which system made each run
Kego, trace 1 (11 x 18)
[[ 15  -3  10  -9   2   4   2 -35  10 -11 -12   0  14   5   0  15  15   4]
 [ 16  16 -10   2   1 -11   2  -7  24   4  20  -6  -3  -2  -1  29  -2  -2]
 [ 22 -10  10   7  -7 -19   1   7   7  -7  16  -1   2 -19   0  -3   6  26]
 [ -4   6   8  21  17   1  10 -21   4  -9  -5  -6  -2 -14 -13  -8 -11  22]
 [ -5   5  25  15  12   9   9   3   6  14  20  -3  17   7 -18   7  -2   1]
 [  9 -18   1   3   0   7  -1  20  -1   9   2 -33   7  -8 -14   5 -17   3]
 [-16   1 -14  12 -17  15  20  13  -6   1   6  -7  -5 -16 -15 -18   1   7]
 [-10  -9  21  -3 -14  26   9 -10 -10  -6 -15  -3  12   3 -13  -6  16  -4]
 [ -2   6 -14  -6 -14  21   2  -8  12   9  -9 -20   1  10  -5  25   4 -15]
 [ 13  -9 -16 -13 -30  -2  11   9   8   1  12  -1   4  -3   7   5  23   2]
 [  9   0  -7  -8 -12  -5   7 -25   4 -25 -14  -4  -3 -15   0  -2  13  14]]
vosil, trace 2 (11 x 18)
[[  8 -16 -13   6 -12  25  -3 -11   0  10   9  23  -6  18  -1   5  -5  -6]
 [ 10 -10   1  -5 -11   1  18   2   6  -3  -5  -8  11  -7  33   5   4 -24]
 [-13  25  -2  -6 -11 -25  -6   4   0 -14 -10 -12  -6  -1   5  16  18   5]
 [  4  -5  -6  -3  10  -3 -19 -14  -1   1 -11  25   6  10 -14  -2  15  24]
 [ 19  -4  -8  -5  21   6   4 -19  17   5  -2   9  -1 -15   9  -6 -23 -10]
 [  6  11  24   9  -2 -18   4   7   7  -7  26 -10 -14  -6  13   6 -10  -6]
 [-13 -10  10  24  -5  -8 -11   9 -18  -1 -12  -8   0   9   3  -2   2  28]
 [-19   4 -19   8  24  12   9   1  -4  16 -13  12  17   0  -5 -12  -4  -3]
 [  5   4  13 -28  19  -1   0   8   2   2  15 -10   6  -1 -12  -8  -7 -25]
 [  8  -7  -2  -1 -22   2 -20  17 -11  -6  11  -8 -25   0 -15   7 -10   2]
 [ -7 -11  -7  16 -24  20   9   2  -7   6  -3  24  -1   3  14 -11  10   1]]
kosas, trace 3 (11 x 18)
[[  2  -1 -22   2 -20   8   5 -12   3   7  17   7 -17  25  15   8   3   0]
 [ 11 -22   6   3  -6  -3  13 -16  -4 -13  -9   1  21   8  22  12  12  -1]
 [ -2  22  -8  -3   4 -19   3  -5  15 -10 -17 -12   7 -15  10  19  10  -2]
 [ 12  11   1  -4  12 -19 -14   1  13   6  13  17   1  -3 -15   3  14  23]
 [ 11  -6  -1   8  23   4   0 -25   5   0   2  -2 -11  -2  -7 -11 -25  15]
 [-11   6  17  26   6  -3  19   2  -3  -6  23  -7  -1   2   4   2 -17  -8]
 [-11  -6  29  10   1  -4 -11  21 -16  -1 -15 -18  10  -2  -5   1   3   7]
 [-20  10 -22  -4   7  10  -2  20  -1  21 -13 -10   4  -4 -19 -12   2   3]
 [  9 -12  -2 -21  -6  20   8   5  -2   5  21   8   5  -2 -22 -18   6  -8]
 [  8 -10  -2  -5 -27  19  -2  -7  -4 -12  -3 -11 -21   1  -1   9 -14 -15]
 [ -5  -1  -6  16 -29   5   4   9   2   9  -2  11   2   9  24  16  16  -3]]
vib, trace 4 (11 x 18)
[[  5   0 -12 -25  -1 -10  14 -16   1  -8   0 -30  -4  13   9  -4   5   0]
 [  4  -3 -12   5 -15  -8  -5  -7  -9 -27  10  15   0  11 -13  23  12   2]
 [ 18  -5  11  12   0   2  -9  -9  14  -2 -21  18   6 -25  12   9  -3   1]
 [  1  27   4  -2  10 -13   8  -3  24  18  12 -10 -11  -5  15  -2   0   5]
 [  2 -11  16   4   6 -10   0  -6 -11  -4  18 -12   2  24 -13   0   7  27]
 [ -2 -12 -11  28   9   5   7  -3 -10 -16  -7  -2   8 -13 -10   9 -23   2]
 [ -7  16  17   7  -2   5  12  19  10   6   8   9   9 -27  -4  -5   5 -16]
 [ -6   6  12 -15  -4  10 -10   3   3  19  -9 -28  -8   5 -14  -9   7  16]
 [ -5 -14 -32   8  -5  18   8  -6  -8  10   9   0   0  22 -11   1  -3   5]
 [ 10 -18   5  -7 -11  10  20  -4  -5 -19   0   6  17 -11   7  -5   5 -22]
 [ -4  23   1 -12 -20  -4  -8   4  10  -7 -15 -13 -11 -13   3  15  11 -11]]
Ruf, trace 5 (11 x 18)
[[-16   4 -28  -8  17 -13   5   9  -9   9   9 -11  -7  16   2 -17  -8   5]
 [ -2 -14  -1  -8   9  -7   3  10 -24 -23  10  16  11   2 -12 -10  -3 -14]
 [ -1   5   4  -6  -5   6 -21  10  -5  -9 -20  11 -12 -14   3   8 -13 -27]
 [ -7  14   2 -10  -8  -5 -13  15   7  26  -2  12 -11  10  23  -7  14  -4]
 [ -3 -14 -19 -18  10 -10   3 -10 -11   1 -10   1   4  20  17 -19   7   8]
 [ -2   4 -19  -4   8 -20   2  -6  -9 -32   4  11   3   2   1  15  -3 -17]
 [ 11   5  21  -2   6 -15 -26  10   4  -6  -9  22   1 -14   3  10   1  -6]
 [ -3  16  -7   0  12  -3 -16  -5  10  22 -14  10 -20  -1  17 -11  -8   9]
 [-11   2  -2  -3  21 -14  13  -9  -9   2  19   5   0  23  12 -18   0   4]
 [ -2 -12   4   4  21 -12 -10   3 -20 -25  -6  -4   8   4  -3   6 -20 -11]
 [ -9  17   0   9   5 -10 -19  30   1   3  -5  12  -3 -19  -4   7  -9 -14]]
vosil, trace 6 (11 x 18)
[[ -3  13  19  -3  -5   1   1 -12  13  18   8  -9  -6  17   0  -4  19  23]
 [  9 -21 -22   4  13  -2  10 -15  -2  -1   1 -17  11  15  -2   4  -9  16]
 [  3   3  -4  13   9  -8  18   7   2 -20  12   9  18 -24 -11   9  -6 -14]
 [ -2   9  36   1  -7   5 -10   7   2  -2 -10  -7  -4 -24 -16  -5   5   8]
 [ -7   4  -8   9  -4  19  -2  -4   8  31   1  -8 -12  12 -10  -7  -2  23]
 [  5 -20 -11  -3   5   5  28  -3  -2   4  23  -7  17  14   3  -7   0  -5]
 [ -1   0   0   0  -9  -5   9   7 -10 -30  -4 -20   7 -17 -11  15  -5 -17]
 [ -6  14  10   7 -18   9 -13  10   6   3  -9  13   1  -9 -22   9  20   9]
 [ 10  -8  -5 -16  -1  20   5 -15  13  25  -9  -4   1   2   2 -18   9  14]
 [  9   3 -19  -6   0  -6  24 -16   9 -10  24 -18  -6   8   4   8  -7  -8]
 [  7 -10  17  14 -13 -12   2   1  -9 -30   4  -2  14  -6  -7  22   8   5]]
puno, trace 7 (11 x 18)
[[ 16 -11  30  -3  -3  -5  -8   3  -6  -6  26   3 -13  10   6  -1 -10  -6]
 [-11 -11 -13  24  -7   1   2   9 -16  -9 -17 -11  -7  -4  16   3 -21  -1]
 [-22  11  -2   9   4  -6  12  14  -4   7  -1  20  23   2   2  -5  25   1]
 [  2   2   7 -30  22  -1 -17  -6   2   8 -17 -12   6   3 -15  -6   3  -2]
 [  7  13 -22  -7  -5   1  -8   6   9   2  25   3 -25   3 -11   8 -15 -12]
 [ 13 -24  17   8 -17   7  -1   3 -10  -6   5  23  -7  -4  18 -16  -2   0]
 [-23  11  -1  13   1   1  11 -11  -8  -6 -26 -11   1   7  24   1  -1  -8]
 [ -5   9  -2  -7   9 -21  -9  13   2   9   8   2  20  18  -5  16  23   4]
 [ 20 -11 -17 -19  17  -4 -17   1   6   3 -11   1  -2 -18 -10  -9 -13   3]
 [  0  19   0   4  -7   5  10 -10   4 -13  21  20 -26  -9  -3 -10  -7 -10]
 [ -2 -13  35  13  -5   1 -11  -5 -14  -2  -6   0  -5  18  15  -1  -3   8]]
zoros, trace 8 (11 x 18)
[[-11 -11  -2  16   7  -8  -8  11 -24  -5   0   2 -15  14  17  -8 -22   0]
 [-18  -3   0   8  11  -6   0  20 -16   3 -12  15  22   3  14  -2   4 -18]
 [ -6   9   0 -30  17  -2 -13  17   0  14  -9   3   9  -4  -8 -12   8 -16]
 [  8   0 -19 -20   4  -3 -20   7  -1  13  14  16 -18  11  -7 -13  -6   1]
 [ 12 -18  -7   1   3  -1  -7  -8  -8  -6   0  27 -11   8  24 -10 -15  -9]
 [-11  12   9  -1   8 -16  -4   1  -6  -7 -16   6  -4   3  33   2  -4 -22]
 [ -7   9   7 -11  12 -24 -24  19  -5   9  -7   2   8  11   5   8  14   3]
 [  9  -7 -21 -10  27 -15 -15   4   1   8  -4  15   9  -3 -10  -7  -3  13]
 [  7   6  -5  -2  23  -8   3  -7   3  -9  18  28  -8  -9   2 -14 -16 -14]
 [ -3   3  27   7  10  -8 -16   7 -10  -4   5   5 -18   4  14  -4 -22 -14]
 [-18  -2  -1  15  11 -10 -13  25 -13  17 -11  -4   3  11  17  -3  -9   2]]
lago, trace 9 (11 x 18)
[[ -4 -11 -13   2  14  -9  -1  16 -11  15   1  10  -4  -2   9 -32  -6  15]
 [-15   6  -4 -12  17  11   8 -14 -12 -15  -2  12   0   4 -12 -19  -7 -19]
 [  2   6  22  -3   1   2 -23   8  -3  -4  10   7  -3  11 -10  22  -8 -24]
 [  7  -8  -7   3 -11   0 -18  25   0  22  -3   0 -16  -2  20  -5 -14  -1]
 [-15   2 -16 -13  -6   3  13  -2 -10   4  -2  14  -7   9  16 -32  12  -4]
 [  0   2   7 -21   6  -1 -12 -22 -11 -20  -7   8   1  24  -7   7   7 -13]
 [ 17   2 -10   2  -2  -8 -26  10   9   3  -1  11  -5   0   7  31 -10 -13]
 [  9  -4  -3   0  -2 -14   2  12   6   8   5  17  -7 -14  31 -21   3   5]
 [-16  12   3  -6  15 -13   4 -22 -12 -16  -6   5 -12  10   6 -22   1   6]
 [ -5   5   0   9  23  -9 -15  -5  -8  -6   5  14   9  20 -10  24  -9 -10]
 [ 14 -11  -1   2  11  -7 -11  26   4  10  -1   6   7 -20  13   3 -19 -14]]
lago, trace 10 (11 x 18)
[[ -9   5   1   4 -12  -3  -2 -22  -1   0 -17 -10 -10  20  17   5  15  23]
 [  5  -3 -22   2  12 -12   7 -15   6   0  -3   1  24  15   5  22  12   6]
 [ 22  -4  -5  -9   9 -21   6   3  11 -17   2  -5  16 -28  -1   7   2   0]
 [  0  19  10  16   2 -11  -1  -3   8 -11   3   5 -15 -28 -12  -8  -4  19]
 [ -9   3  14  29  20   9   7 -13   2  14   4   7   3   8  -3  -8 -11  19]
 [-11  -5   3   7  21   4  17   7  -6   7   5 -24  19   6  -2   2 -18 -15]
 [ -9  -3   3  -7  -7  -3  -2  34 -13  -5   9 -15   8 -11 -23  -2   3  -8]
 [ -2  -5   0  -5 -15  25 -15   8  -3  10 -13   5 -10 -11 -25 -15   3  10]
 [  0   5   0  -6 -11  34   9 -18  14  20   1   3  -7  12   1  -1   2 -10]
 [  9 -10   7 -11 -20   0   8  -5  -1  -2  13 -22  -2  25  17  14   8  -9]
 [  2 -11 -21   2 -26 -13  -4   9 -10 -16 -13 -10  -1   0   7  14  14  12]]
zoros, trace 11 (11 x 18)
[[ -2   9   1  23   7   7  13 -28   5 -13   9   5  -4  -1 -17   8  -8  12]
 [  4  -3  25  22   1  10  13  -3   6   0  11 -18   9  -2  -4  19 -15  -8]
 [ -8  -1   6  14 -12   2  11  21  -1   6   0 -33   3 -15  -5  -4  -3  11]
 [-16  -4  -4   7 -14  15  17   5  -8   0   7   0   9  -1 -24 -16  18  15]
 [ -2  -6  -4  -8  -7  34  11 -18  -1  -3  -2  -5   5   5 -23   1  -2 -14]
 [ 10   0  -4  -6 -27  19   7   1  13   7  10 -15 -13   0   5  15  -4 -17]
 [  9 -13   2  -1 -35   4   4   0   1   0  -8 -11  -7  -3  16  -3  18  16]
 [ -9   7 -13   0 -11   2  10 -25   1 -11 -20  -3   6   7   0   6  24  13]
 [ 13   9   1  -8  -1   2   2 -22  18  -8   3  -3  14   4 -13  30  14  -3]
 [ 26   0   2   2  -6  -5  -4  -6  19  -4   5 -16  -9 -22  -7  16  -8  14]
 [  0   4   6  29 -10  -6  15  -9   6  -6   7   0  -9 -14   3  -4   1  29]]
vib, trace 12 (11 x 18)
[[ 11 -20 -17 -12   7  -5   0  -4 -10 -14  11   4  18  20 -13  15   4  -6]
 [ 21  -7  -7  -2 -10  -7  -5   5   4 -23  -6  10  -4 -33   1   5  -8  -7]
 [ -2  27  12   3 -10  -3  -6  -3  15   9   1  14 -24  -9  14  -6   9   5]
 [ -2  -4  16   2  14  -2  -6 -17   0  17  -1 -10   1  33  11   1   1  17]
 [  3 -15 -18  10  19 -14  14   2 -10 -11  11 -11  19   5  -1  11 -16  -4]
 [  1   3   9   4  -3 -11   2  21  -4 -21   6  10   6 -33 -15  -6   4  -4]
 [ -9  19  13   2  -2  14 -17   1   9  16 -17   2 -19 -10 -12  -9  -3   9]
 [ -4  -7  -2   3   8  20   5  -5   2  32  12  -3   1  29   4  -6  -6  -1]
 [  3 -26  -6  -7  -5  -3  19   6 -17 -16   7 -22  13   6   6  -4  -3 -12]
 [-13  11 -12   0 -21  -6  -2  12  -9 -25 -13   6  -1 -19  -9   8  13  -9]
 [  3  11   7  -9  -2  14 -18  -6  15  19 -21  25   1  -5  -3  -1  16   1]]
Ruf, trace 13 (11 x 18)
[[ -9  10   2 -18  13  -9   7  18   1  20  23 -15  -1  13   3 -12  -2 -13]
 [  2 -27 -10 -10  -3  -4  -6  15 -26 -14   1  -8  -4   5  -6 -16 -10   3]
 [-15   8 -15   8 -14   9  -1  11 -10 -13  -7  25  -3 -11  -1   2   2 -22]
 [ -1   6  22 -21  -4   6 -10   4   6  12 -14   8   7   4  17  -2  19 -18]
 [  6   0 -28 -20  -2 -12 -11  -6   4   9  -8 -16 -13  18  15   2   1   7]
 [  7  -8 -19   1   0 -21   8  -1  -7 -20  17  25   6   5   6  -3  12   7]
 [  5   1  15   3  11  -4 -10 -20  -1 -23 -24  17   2 -15   3   7  -7  -9]
 [ -4  29  10   5  12 -10 -16  -1  17  17   2   5 -14   6   8  14  -4   0]
 [  6 -14   2   1  25 -15  -2   2  -4  19   9   1   3  12  10 -21  -7  22]
 [-13   1 -16  13  17  -5  15  -4 -16 -22   3  -2  -2  -6  -4 -11 -23  -8]
 [-12  10  29   2   5  -1 -12  19 -12  -8   6  11   5  -6 -13   5  -2 -20]]
kosas, trace 14 (11 x 18)
[[  3   3  13  -3 -14  -7 -17  26   1  16  21  11 -13   7   2  -2  11   5]
 [ -3 -23 -17  -3   0  11  -2 -13 -16   3 -20  -4  -7  13  10 -20  -9  13]
 [-13  10 -11   0   1   4  26  -5  -3 -13  10   8  13   1   6   5   5 -29]
 [ 17  -5  23 -18 -10 -10 -25   8   0 -12 -10   1   4  -9  -1  16   9  -8]
 [  0  12 -31   5   1  -6 -15   1  10  16 -11   6 -20  -4  10  -1  -9  14]
 [  4  -7   7  -1  10  -1  18 -17  -1   1  19  26   8  10   8 -21   9   6]
 [ -1   2  14  -5  10  -6  -2 -17  -8 -24 -11 -21  -6   6   2  13 -16 -14]
 [ -6   9  -8  19   2 -18 -13  31   0   7   6   9   6  -5   1  20   0   0]
 [  4 -12   8  -7  12   4  -4   1   0  13 -16  10   5 -16   0 -34   3  18]
 [-16  23  -7 -11   7   5  12 -13  -2  -5  16  -6 -19  11  -9 -12 -10 -15]
 [  8 -20  14   6  -8   1 -13  14 -17  -7  15   7   6  17  -6  16  -4  -9]]
puno, trace 15 (11 x 18)
[[ -9   5   4 -16 -11   3 -13  -5   0  15 -17 -14  -8  24  12   1  18   7]
 [ 14 -10 -37 -14   3  -5  -2  -5   6  11   7   3   4  19   9  11   2  -2]
 [ 23  -8  -3 -12  -1 -11   4 -11   4 -27   2  20   4 -19   7   0   3 -12]
 [ -3  20  15  12  -9 -11  -8 -14   3 -21 -15  -2 -18 -10   7   9   0  11]
 [ -2   5   2  24  11 -12  -9  -3   6  22   4   5  -1  15   9   5   2  28]
 [  6 -13  -8   2  35  -9  15  -4   2   5   8  -2  18  -3   2 -13 -17   2]
 [ -8   9   9   0   8  -9   9   6 -10 -27  16  -7   0 -16 -23  -1 -11 -12]
 [-11   4  20  16 -11  13 -20  17  -9   6  -6   2 -10  -7 -21   1  -4   7]
 [-12  -2  -3   5   2  22   6   9   5  37  -4   0   0   7  11 -16  -6  -5]
 [ -3  -9  -2 -26  -1   1  16   5  -9  -1  15 -10  10  17   6 -13   8 -20]
 [  1  -7 -14 -15 -17   1 -14   6 -15 -25 -13  -5   0   2 -14  14   4 -14]]
Kego, trace 16 (11 x 18)
[[-12  15  30  -3 -12  16   4 -15   0   2   6  -1 -10  19   0   1   9 -10]
 [  8 -17 -10   5 -12   2  -8   3   0   9  -5 -18   7  24  12  29  -1   2]
 [  3  -2 -34   0  -2 -13  19  10   6  -5   2   4  12 -21   7  -4   8   0]
 [ -2  14  21 -19   2  -8  -3 -11  -1 -21  -5   7  -2 -15 -15 -14  17   4]
 [  6   8   7   6   0  11 -23 -20   9  10  -1   3 -17  17 -12  21  -8  10]
 [ 21 -20  -8  11  -1   1  13   5  11  17  23   4   6   3  20   3  -9   2]
 [ -4   1   4   0   7 -21  20   4  -7 -23  -1 -21   3 -21   8 -13  -4   2]
 [-24  21  11  15   4  -3 -12   3  -9  -5  -6   5   2   2 -26   7  12  13]
 [ 14 -16   2  -1   9  23 -14   2   9  28  -5  10  15   4 -14   4  -6   1]
 [  8  -3 -12 -14  -3   9  20   2   8   6  16 -17 -11 -10   7 -18 -17 -16]
 [-13  -1  12   6 -23  -7   9   5 -21 -25   8  -9 -10   8  -1  -4  11   4]]

runs to name
trace 17 (2 x 18)
[[-12  20  -6  -2  -6   9  11 -30   3 -11  -2   9  -4  18   1  13  11 -11]
 [ 22  -9  11  -5   7 -10 -12  -3  10   4   3   0  17  11   9  31   5  -5]]
 => kosas
trace 18 (2 x 18)
[[ -1  23  -1   0  -3  -1  12 -18  13 -12  -2  -5 -20 -25  -6 -11   0   9]
 [ -2  11  22  11  -6  14  -3 -17   7  10  14   5  -6  23  -9  16   7   6]]
 => vib
trace 19 (2 x 18)
[[ 12 -24  17   0  -7  12  15 -13   0  -1  -9  10  15  -6  12 -18  12  11]
 [-10  25 -11   4   7   0  14 -14  15  -1  -7 -24  -6  -6   4  13 -11  -8]]
 => vosil
trace 20 (2 x 18)
[[  7  14  -7 -11  13 -15   7 -26  11 -11   8 -16 -14   3  -8  -2  -1  16]
 [  9  -4  13  23  -3   1  -2 -11  -2 -15  23  12  -2  10 -14  21  -7   6]]
 => vib
trace 21 (2 x 18)
[[  8  -5  -4 -17  -2 -20  12  -2  -9 -26  19 -18 -11  -1  -2 -11  -1   3]
 [ -6  -1   3  23 -11   8  -7 -11 -15 -26  -7  15  -5   0 -17  16  -4   3]]
 => vosil
trace 22 (2 x 18)
[[ -1  11  34  11   9 -11   4   4   9   5   2   8   1 -19  18 -13   3   5]
 [-19  14   8  -6  15 -12 -12  -3 -12   2  -3 -18 -16  19  -8 -10  -3  15]]
 => kosas
trace 23 (2 x 18)
[[ -9 -10 -10  -3 -16   4  -3  15 -19  -6  16  12   1  15 -22 -10  14   7]
 [  7 -16  -6  -6  -8  24   1  -6  -1  -4 -20  14  11  -7   4   2  -5 -26]]
 => Ruf
trace 24 (2 x 18)
[[ -4  -5  -2  10  15  -2  -3 -16 -12 -22  -5  -7   5  14  -3  23 -20 -15]
 [  2   8   7  12  -3  -9  -2  29   9   8   3  -3  11 -22   6  19  -3 -15]]
 => zoros
trace 25 (2 x 18)
[[  0  -7  13 -16  15   3  13   2   0   5   2 -33  19   3  -8  -3   0  -8]
 [  2  -1 -19  -5 -17   5  -1  16  -4  -8  11 -17  -4  -6 -32  11  -1  -4]]
 => puno
trace 26 (2 x 18)
[[ -6 -11   8   5 -26  21  -3  23  -3  17 -11  -6   2  -8  -5  -9  12   9]
 [ -8   3  -6 -18 -13  24   8 -14   5  16 -14 -12   0  10  -6 -11  18   5]]
 => lago
trace 27 (2 x 18)
[[  1  24  -6   6  13  -8  -9  -5  17   4  -8  18 -12 -14  17   9 -12 -15]
 [  2   3  18   1  17 -25  -2   6  -2   8  24  12  -5  10  19 -15   0   7]]
 => lago
trace 28 (2 x 18)
[[ -3  -8   3  12   9  19  -7  -8  -3   2 -18  33  18  -4 -14  -2   4   2]
 [  6   9   9 -19  12  15   2  -2  18  21   0 -10   0  -3   8   0 -12 -27]]
 => Kego
trace 29 (2 x 18)
[[-15  10 -19  24  -1  10  12 -18   5  10  -5  11  -6  14  18   4  -5   3]
 [  5  -7  25  -9  12  -6  15  -5   1  -3   6  -1  30   6   9   5  14 -13]]
 => vib
trace 30 (2 x 18)
[[ 12  16  -9   5  -7  -3  -4  -8  19   5  20   7 -15   8   8  27  -6 -11]
 [ 19 -22  15  14  -2 -13   0  -4   2   1   0   2   6   1  26   1   2  22]]
 => kosas
trace 31 (2 x 18)
[[-21  -1  14   2 -15   0  -1  10 -22  -5  -6  -4 -19   6  14 -25   1   3]
 [-20  -5  -9   6   5  10  -4 -10 -16   2 -25   6  11  26   7   5   6  -3]]
 => Kego
